In the data rows, 128 means zero.
Some points, one per row:
[ 48 108  81 108  21 182 172 188 104 197  49 163 159  88  82 116  94 114
  92 239 107 131]
[146 120  98 134 119 151  86  94  54 128 111  26 125 129 177 198 226  66
 122 146 144 122]
[142 123 171 118  61 106 181 114  72 121 138 119  54 125 119 138 137 152
 119 106 133 143]
[ 90  80 126 137 144 152  96 121  54 142  69  57 106 101 148 155 193  91
 154 115 137 182]
[ 48 182 128 143 117 129 124 168 114 201  85 181 145 104 134 176  56 113
 150 159  54 152]
[186 101 152 140 118 190  77 123  73  71 170  87 105 138 152 131 168  77
  41 146  61 133]
[226 164  95 102 170  50  97 140 188 103 190 105 135 151 115  63 113 121
 163  78 127  96]
[154 117 167 122 118 111 161 185 136 157 116 130 142 116 132  83 104 150
 104 157 123 149]
[154 142  85 116 157 147 129  72 115 152  62 144 135  72 166 132 161 136
 114 111  69 118]
[ 71 119  39 195 180 177  68  55   0 153  92  81 140 102 128 199 244 130
 114 164 161 160]
[166 143 185  70 111 140  69  87 153  99 161  92  63 128 127 160 111  89
 183 103 153 143]
[154 136 212 127 124 160 136 117 129 109 185 169  46 137  94  93 118 135
  77 125 153 138]
[132  95 129 140  54 169 115 180 106  80 111 161  98  91 149 145 128 118
  61 159 125 111]
[190 153 160  85 135  65 140 157 163 141 207  90  99 191 146  75 131 171
 192  89 120  99]
[ 30 116 172 147 142 113 133 151  72 139 109 212 176 150 143 175 115 153
 125 140 105 159]
[ 96 156 116 148 106 140 123  89 127  92 149 144 141 134 103 130 123 167
 108 130 157 110]
[199 154 114 119 168 105 104  93 221  97 126  87 152 165 125 127 120 146
 179 157 151 105]
[234 123  67 146 156 133 117  56 215 142 148  98 138 214 133 123 148 130
 157 181 157  56]
[ 87 133 137 117 126  81 194 113 114 138 131 162 174 124 154 128  91 142
 138 128 104 139]
Then 10 other points, each followed by its number:
[169 109 144 166 153 116  96  74  86  89 159 114  69 173 148 142 124 137
 143 111 178 120] 0
[ 60 150 112 177 140 145 123 140 165 145 143 168 152  56  82 155  62 158
 132 166  77 131] 1
[ 15 178  78 145 169 221  81 141 160 161 107 231 217  60 115 238 101 116
  98 242 132 128] 2
[ 53 148  91 148  87 209 153 174 179 141 101 167 145 134 130 198 128 147
 112 205 123  93] 3
[ 16 126  56 139 110 128  57  79  50  72  90 121 122  94 136 169 130 119
 117 122 163 133] 4
[ 32 122 166  90 136 203 172 168 137 191  66 193 224 102 113 130 135 163
  73 203  85 215] 5
[147 126 193 115 119 140 133 150 122  71  62 170 167 105 128 161  93 149
 111 170 127  83] 6
[204 216  80 132 122  79  89 118 187  92 153 103 142 171 107 110 187  30
 112 100 131 119] 7
[255 123  75  37  82 132  89 183 186 105 153  95 107 178  53 130 160  96
 226  74 152  67] 8
[159  85 208 132 131 118 120 150 143 140 147 128  84 129 140  97 123 123
 108 110 155  97] 9
Which three of these numbered points are nearest to each point below, looking only along the 7 directions in which the first points spread most? Their numbers follow each, nearest first.
[ 53 154  38 141 144 140  86  76  67  72 122 112  96  93  92 193 158  52
 130 126 143 157] > 4 0 6
[ 73 177 116 185 124 159  49  58  56 142 109 104 144  54 118 174 152 108
 140  59 123 178] > 4 0 6
[172 117  81 126 115 128 118  57 157  26 131  92 116 152  83  91 173 115
 121  53 142 123] > 0 7 9
[ 70 118 117 139 116 147 131 111  96 113 127 136  94 128 115 122 110 112
  75 132 160 156] > 6 4 9
[136 152 143  80 163  49 118 122 183 129 182  67 110 161 115 103 164 153
 163  38 144  98] > 0 9 7
[242 108 107 128 169  48  53  90 170 103 152  76 112 217 160 147 125 117
 137  96 140  90] > 7 8 0
[145 108 167 108 115 115 122 127 127 160 182 122  66 134 162  82 128 188
 121 107 144 132] > 9 0 6
[206 178 182 128 160  20  38  22 179 131 120 130 133 208 144  96  58  98
 199 129  91 132] > 7 8 0
[ 35 100  88 133 182 194 209 194 113  84  93 183 177  97 102 119 137 170
 115 187 101 108] > 5 1 3
[168 150  90 136 191  42 148 151 207 123 120 135 144 175 148  75 114 157
 115  46 105 114] > 7 9 6
[141 126 130 135 115 161  99 107   0 104  99  72  97 126 130 204 200  72
  86 182 152 141] > 4 0 9
